In the rows, zero is written as 128.
Rotation paths and how fast each direction turns (degrees per step):
Each turn is a multiple of 5 degrees from 10 to 175, or 0.
Each row of a path follows its step; steps can be skipped.

step 3: [116 125 128 118 130 122 130 127 126 123 125 137 119 125 124 131 121 126
 143 118 141 142 125 122 131 122 112 133 123 123 134 121 137 114 137 123
 118 125 136 141 123 118 119 136 124 132 125 139 129 138 128 123 133 126
 132 142 120 124 129 119 126 139 132 122 116 129 125 133 130 124]
step 5: [122 134 126 132 130 144 134 132 136 129 116 122 131 139 135 126 132 132
 134 131 107 132 138 126 130 128 141 132 116 126 131 124 134 131 124 132
 112 122 128 121 131 135 131 139 128 131 120 135 126 130 131 128 129 115
 114 129 135 129 123 132 128 139 130 128 126 116 110 126 118 120]
step 6: [136 124 134 131 132 144 124 117 136 122 127 138 126 130 133 133 124 116
 130 127 133 128 129 140 133 120 124 134 120 115 138 118 121 123 130 110
 131 127 131 110 134 137 128 133 127 139 140 141 124 126 124 118 127 131
 134 143 119 129 128 137 131 126 133 116 133 126 128 124 123 127]
step 8: [138 126 123 125 127 125 129 133 122 137 121 129 134 131 137 114 126 131
 145 117 126 130 142 135 123 131 125 136 123 138 125 129 124 129 148 126
 131 127 131 127 132 132 146 122 118 112 124 125 120 122 124 133 133 113
 117 138 134 129 143 126 135 127 130 125 128 120 124 127 131 130]
step 11: [128 139 132 118 116 121 120 123 128 128 127 125 124 133 132 125 122 133
 127 134 122 136 129 125 140 128 139 130 128 111 132 136 143 127 125 125
 124 118 143 140 124 122 140 138 123 114 126 138 125 116 128 131 137 119
 127 133 126 133 137 124 121 131 142 115 127 136 118 125 135 126]
step 16: [120 133 120 130 136 140 126 129 125 131 133 131 131 128 129 125 128 143
 135 136 129 134 129 133 132 133 120 118 110 128 143 118 120 132 135 117
 114 122 130 122 124 129 128 126 129 125 118 128 124 132 129 127 127 118
 125 120 125 129 148 118 141 130 132 141 136 117 117 124 120 129]
step 18: [131 133 138 131 131 132 135 129 128 134 141 119 129 118 138 130 145 120
 144 115 129 119 124 117 132 129 125 128 119 133 130 114 132 121 121 127
 127 128 119 125 126 119 131 136 108 132 123 136 127 126 131 126 141 142
 123 138 129 131 129 143 132 121 128 123 127 126 122 129 133 130]
step 23: [131 120 134 129 126 124 110 119 130 135 118 124 132 133 138 133 127 129
 116 123 129 125 124 129 138 145 126 132 127 117 132 130 128 125 124 123
 140 120 125 122 132 144 137 129 132 130 127 127 119 121 112 128 133 117
 126 137 120 135 120 146 132 136 137 133 131 118 123 138 124 127]
step 24: [121 135 140 138 131 127 120 129 137 128 128 125 127 139 135 128 127 125
 143 127 129 123 123 108 132 117 132 127 128 129 133 117 122 119 124 117
 122 121 119 123 111 128 120 130 137 116 131 132 122 138 137 135 132 121
 120 133 126 133 123 127 132 135 134 128 147 127 123 127 117 135]
step 27: [130 133 129 127 126 129 128 132 130 124 120 129 133 127 136 115 141 126
 128 125 130 107 132 139 132 125 135 111 103 139 129 122 121 124 127 121
 121 122 120 114 127 133 129 135 126 112 124 129 131 122 125 120 129 116
 128 129 117 129 135 135 134 138 128 138 125 127 132 128 134 136]
[128 127 129 127 129 129 128 129 126 126 130 132 131 127 130 126 128 127
 129 126 130 127 126 129 128 130 129 128 125 129 128 125 128 125 127 128
 128 128 129 129 130 125 131 127 130 128 131 127 126 127 128 127 128 127
 128 126 129 126 128 128 129 127 126 129 126 125 127 129 126 127]
170
[130 129 128 126 133 128 129 128 130 127 130 131 128 126 128 128 125 128
 128 128 128 128 127 125 127 126 128 128 128 129 128 125 129 126 131 127
 129 126 127 129 126 127 128 129 128 127 126 128 130 126 126 126 126 129
 129 127 128 131 125 129 126 129 128 126 129 130 131 126 125 127]
100
[127 127 131 128 128 127 128 129 127 127 128 127 128 128 125 130 127 127
 127 129 127 129 127 125 125 125 127 129 125 128 129 129 131 128 128 124
 129 128 127 126 128 131 126 129 130 127 128 128 127 129 128 125 127 127
 130 127 130 128 127 127 130 131 127 130 127 127 124 131 127 129]
35
[128 129 127 126 127 128 128 126 128 127 127 129 128 129 128 128 128 127
 129 129 130 131 130 130 129 129 131 129 128 126 125 126 129 129 124 124
 129 128 126 130 128 128 127 128 128 126 129 129 127 131 127 127 128 129
 129 126 131 127 128 128 129 125 130 130 131 131 127 127 125 128]
80
[132 129 127 131 130 130 130 129 130 126 125 129 126 129 128 131 129 128
 128 129 131 127 129 129 129 129 128 127 128 128 129 130 125 127 128 127
 128 127 129 128 128 127 125 126 129 127 129 127 130 126 129 127 128 126
 128 129 127 127 127 128 127 129 130 131 128 126 127 130 125 128]
100
[128 126 129 126 129 127 132 126 128 130 126 127 130 129 128 127 126 130
 127 131 129 131 130 131 128 128 131 131 129 129 130 128 127 126 130 130
 129 129 128 129 128 128 130 129 128 129 130 127 129 127 128 127 130 128
 127 128 127 131 127 127 127 129 129 129 126 129 123 126 128 129]
125
[126 128 129 128 131 132 129 131 129 129 124 129 132 127 128 129 127 130
 131 128 128 129 129 126 127 128 129 129 130 127 128 128 127 129 126 130
 127 127 128 127 127 131 130 130 129 128 130 128 128 128 131 129 125 126
 130 127 127 127 129 128 129 127 126 129 131 129 130 128 128 130]
95

step 1: [120 133 129 128 133 137 122 125 127 116 121 129 118 126 130 123 133 115
 140 133 133 136 137 134 121 133 125 125 128 144 132 121 127 128 128 129
 125 131 134 128 125 132 135 106 119 116 133 138 132 128 133 124 128 119
 131 130 123 128 129 131 127 129 123 132 131 128 130 131 125 136]
step 2: [129 131 119 134 128 117 129 119 126 128 137 125 128 117 134 121 135 124
 135 138 126 130 123 135 123 122 124 117 135 144 136 123 133 129 120 129
 129 140 137 130 125 139 123 122 123 131 136 128 127 130 127 129 132 130
 128 135 122 136 135 136 138 125 130 127 130 118 128 124 140 123]
step 6: [123 142 135 127 122 135 128 129 132 127 126 129 135 124 120 111 127 117
 134 139 130 131 122 128 127 118 127 129 131 142 131 126 133 134 131 120
 129 127 140 129 125 139 133 115 125 137 134 139 125 131 128 129 128 120
 125 131 116 118 125 128 132 133 126 130 133 124 120 128 124 130]
step 8: [126 127 119 124 127 129 129 126 133 125 128 121 134 120 130 125 125 137
 127 139 123 130 125 135 123 133 124 136 123 143 127 125 129 124 127 131
 124 143 136 134 136 127 132 120 130 142 128 131 136 123 133 128 132 124
 123 142 135 134 118 131 131 128 130 135 143 117 126 131 136 132]
step 17: [128 132 130 127 127 122 133 122 128 108 129 122 124 120 132 122 131 122
 127 134 134 129 130 139 117 120 123 123 129 145 130 131 130 131 132 117
 127 126 131 134 127 131 132 121 108 125 138 128 135 124 127 132 121 125
 126 130 123 127 125 123 129 133 129 130 131 118 129 123 117 122]
step 19: [130 133 124 129 121 131 129 129 127 128 127 124 133 122 134 117 128 128
 127 122 119 129 120 137 130 134 140 127 124 142 122 125 130 128 122 125
 119 135 121 122 124 130 139 116 127 139 126 120 138 119 135 125 119 129
 122 132 124 121 125 134 138 132 128 132 138 115 129 135 129 122]
step 20: [130 126 137 128 135 129 123 120 126 118 128 127 120 137 130 117 126 125
 127 134 125 137 133 141 123 128 127 135 125 145 127 125 123 113 129 120
 121 134 135 131 126 128 142 128 119 138 134 123 132 127 124 125 134 123
 120 131 132 122 122 132 129 137 123 123 125 126 135 120 127 126]
step 22: [129 137 123 126 116 125 131 126 135 121 119 123 124 122 129 112 120 127
 124 124 128 132 130 131 132 117 126 123 123 134 130 128 129 130 120 124
 133 130 129 126 129 127 134 116 115 132 120 137 135 128 129 132 129 129
 116 128 120 117 120 131 129 131 117 122 142 121 129 133 120 123]
step 27: [129 138 128 125 122 129 123 120 128 121 125 127 124 123 138 123 128 127
 128 129 121 128 137 125 127 125 134 123 128 134 132 137 128 128 121 139
 111 132 132 127 122 129 127 115 111 135 126 133 131 120 128 118 122 123
 125 139 122 134 127 137 129 131 127 125 147 123 122 131 131 128]
step 28: [127 136 126 125 131 119 129 126 125 113 120 130 122 136 128 115 136 123
 129 134 133 135 136 148 123 127 123 122 133 134 132 129 128 122 123 129
 129 134 131 126 125 134 131 112 125 126 134 137 124 127 127 128 134 116
 120 120 124 123 126 134 137 126 134 125 131 123 135 134 128 126]
[129 127 128 128 128 128 126 129 128 125 128 126 127 129 131 131 130 126
 127 129 130 125 128 129 127 129 128 127 129 128 130 129 127 128 131 131
 127 128 126 126 126 130 128 125 127 124 129 128 125 127 126 129 127 130
 130 126 128 129 130 131 130 126 128 129 128 127 128 127 130 127]
25
[128 129 128 127 129 128 128 126 128 128 126 127 127 126 126 128 127 128
 127 128 131 128 129 125 129 125 125 125 131 130 130 128 126 129 128 125
 126 127 129 128 127 127 125 126 126 128 128 130 129 126 127 127 128 129
 129 129 125 127 129 131 126 128 126 129 128 132 128 127 130 129]
70
[128 128 127 128 128 129 128 130 132 129 128 125 128 128 126 127 127 129
 128 126 129 128 128 126 131 127 128 131 127 129 129 130 129 128 125 131
 129 126 124 128 128 130 129 128 127 129 126 129 129 130 130 130 127 132
 125 127 128 129 129 131 128 130 128 131 129 129 130 128 128 129]
95
[127 128 128 130 129 125 127 127 128 126 129 128 126 129 128 128 129 128
 130 126 128 131 126 126 127 130 128 130 130 128 126 130 126 130 125 127
 128 129 126 129 127 130 126 127 127 127 130 127 132 128 129 127 127 129
 131 129 129 130 125 128 129 126 129 128 126 126 127 128 128 130]
45
[127 126 128 130 129 127 128 128 128 127 130 125 128 130 127 129 125 130
 128 130 126 126 130 128 128 125 129 130 129 130 131 128 130 126 131 126
 129 127 129 131 128 128 127 131 127 128 128 126 130 129 128 129 127 126
 130 131 128 130 127 129 131 128 128 129 128 128 129 126 129 127]
120
